Each path below is one point turned by a fixed rotation once a step. After each direction that follows a path, write how fast that rotation turns it, in deg/step (0 if it stays still).
Each turn is a multiple of 5 degrees from 10 to 175, or 0.
Each row of a path follows its step; steps can be skipped.
path 1
step 0: -278,-169,18,-308,-55,85,123,-73,96,-112,225,-52,-19,95,201,67,-150,131,-48,-101,-40,-101,158,-129,-74,67,-244,-138,-187,-74,136,-28,-142,69,54,127,52,-86,-140
step 1: 3,124,-35,-27,-25,-72,281,-112,167,114,-61,-123,-44,-144,276,-53,240,25,31,-196,-353,7,-212,-75,-5,-137,-22,-103,87,29,166,-46,8,-68,74,121,234,11,4
step 3: -164,-29,-48,-306,26,78,104,-21,46,-154,102,-20,-145,-103,141,161,113,305,-109,121,-208,-72,55,206,-44,-80,-200,178,-122,5,-30,-173,209,-103,183,-36,-55,-70,-15
step 5: 89,199,-118,-234,79,-6,-29,-147,132,-134,205,-62,-74,-92,51,36,-209,13,-408,-53,68,53,-284,24,-82,-35,-50,-65,-120,49,156,-138,-15,-44,-217,-67,92,-56,-80
step 6: 6,164,14,-87,5,163,-64,152,148,-51,208,99,-126,152,214,-86,161,272,118,-137,-145,100,80,-77,-60,20,-103,130,61,57,158,-221,156,27,40,2,134,-303,-87
step 7: -97,164,15,70,44,-223,238,-104,-133,-9,211,-117,-12,11,-52,-204,256,-223,-129,28,25,95,-111,204,118,-107,-204,84,90,75,149,-47,122,32,119,-177,150,-153,-47
step 8: -60,-55,-165,83,194,49,-30,-112,-104,-105,-152,-142,-176,182,48,84,-142,130,-247,75,12,-9,-37,-46,-48,85,-210,-77,-175,-133,251,-297,-40,-6,-78,-217,13,-258,6
step 10: 26,156,-22,-15,92,-106,100,80,31,120,101,-185,-120,147,52,-279,51,86,-68,-46,207,-92,-216,238,87,49,-44,-52,-47,87,118,4,-208,359,-6,-70,-38,-131,-245
step 12: 3,-201,108,-117,-179,79,166,3,-18,-172,-19,90,-132,188,155,-150,319,-191,133,-99,-17,-106,-40,51,145,251,-165,-123,43,73,159,-127,-109,-62,-52,-23,65,-224,1
step 13: -84,114,-169,122,-67,-22,17,-261,33,208,-64,-35,94,19,181,18,123,-40,-234,154,-29,-187,-261,304,-110,205,-103,-30,-65,137,206,-49,-61,91,0,67,31,52,-117
Directions:
-15,-86,6,-12,33,50,13,-46,-52,18,-45,6,10,16,-25,63,23,-5,-39,95,15,-7,74,57,135,49,-20,61,-11,28,78,24,-2,-96,-8,-12,30,-2,25
80
137,39,-35,11,-22,27,-45,-86,68,-12,17,34,-7,62,18,-28,31,28,-76,-33,-9,2,6,-8,41,104,13,29,0,26,-36,62,58,12,76,31,-72,4,-5
100
26,-61,-11,-61,33,-28,-23,21,2,-85,66,0,94,-24,-75,-42,82,-48,-8,-45,49,63,14,67,3,15,-23,-78,7,-108,49,53,-9,0,-10,20,-20,11,-21
145
-40,-31,-112,30,-13,45,-5,-34,37,86,79,62,-46,-39,-16,-13,-33,34,-31,54,13,48,-4,-6,-45,11,-37,25,-100,-83,-5,-8,-84,-24,-5,-33,-47,27,-56
135
path 2
step 1: 32,-134,185,-23,135,-85,-49,-107,-71,9,32,161,8,13,120,-186,-177,80,-7,160,120,-204,79,175,5,160,-2,-48,-18,5,-387,-41,-42,34,159,-72,-112,-134,11
step 2: 125,64,173,127,41,-123,-68,-136,-86,86,120,166,113,-34,189,-132,-114,-63,-226,12,191,87,13,-128,-179,219,30,40,-69,-59,-262,83,-91,55,-209,-74,110,37,83
step 3: 242,-36,125,65,50,-217,61,18,-21,-82,-59,89,129,-34,8,-76,58,8,-19,13,36,-1,-85,-68,-352,126,-2,-151,130,-35,-266,37,167,278,127,38,-80,-120,79
step 4: 230,208,285,-71,161,-123,78,137,22,139,-51,-30,-61,43,181,-282,136,102,-86,88,132,-156,20,-175,-105,98,-155,33,-12,-111,-154,66,1,-46,-10,93,-55,31,-58
step 6: 120,195,85,93,99,-262,69,151,-129,15,-156,154,-112,-306,91,-86,-40,-112,-52,-22,-57,-241,-17,-62,32,21,85,83,122,-205,-122,29,-147,120,55,-121,-5,97,54
step 7: 58,84,-33,78,281,95,66,-80,-155,22,152,199,-36,-167,-28,-142,-17,68,-21,115,-67,-258,-44,-10,-252,-3,4,56,-38,-128,-195,-3,126,-100,62,-197,-167,10,-74
step 8: 175,25,0,-26,243,-85,11,-37,-120,31,-67,133,-58,-329,-209,-24,24,84,-40,-37,105,-15,-41,-119,-230,240,35,10,-33,-7,-103,187,-135,-154,-20,-41,221,113,-26
step 11: 199,21,-91,-56,-55,71,96,-53,29,-151,-110,195,-152,-118,-110,-202,172,-136,-76,32,-33,-125,96,-86,59,211,113,-75,59,56,57,118,101,-8,57,-236,-19,101,-341
step 12: -147,152,-29,-152,12,-102,22,10,-129,-48,-89,474,-116,-40,-107,-100,-113,-5,99,65,29,-183,22,-16,151,42,-67,-97,1,-38,-87,184,-120,59,100,-40,60,139,-153
step 13: -54,112,-246,-18,105,103,-28,-231,25,-243,168,262,76,-144,-22,-12,-31,-105,-94,25,91,-137,-15,-221,34,71,-89,-160,-9,-115,-167,36,3,31,-196,-123,-33,79,-168
Directions:
-16,29,49,-33,-31,2,-13,80,-23,30,-43,54,-1,-45,23,23,13,60,45,23,-23,-43,-16,50,-12,-124,-48,-89,47,-35,-8,-24,-66,91,9,5,-13,-97,-46
125
52,9,10,-55,108,18,53,-3,81,8,11,13,37,-21,-18,-15,18,-44,9,26,-27,39,-9,4,27,52,-60,36,-60,-5,29,-130,-43,-43,44,-21,-44,-108,-48
110
-20,54,-78,130,-29,-51,17,24,-49,-82,22,31,7,-7,42,46,-24,-68,-7,25,-36,63,-20,-67,12,4,-5,55,63,-37,-20,-70,-11,50,-53,25,-35,-62,24
100
-58,-29,-26,32,53,-14,68,97,63,16,-77,-66,-32,0,-17,-40,52,52,20,16,115,77,4,-66,-15,-14,-34,-24,1,66,-2,5,38,42,-61,-10,-58,10,-1
65
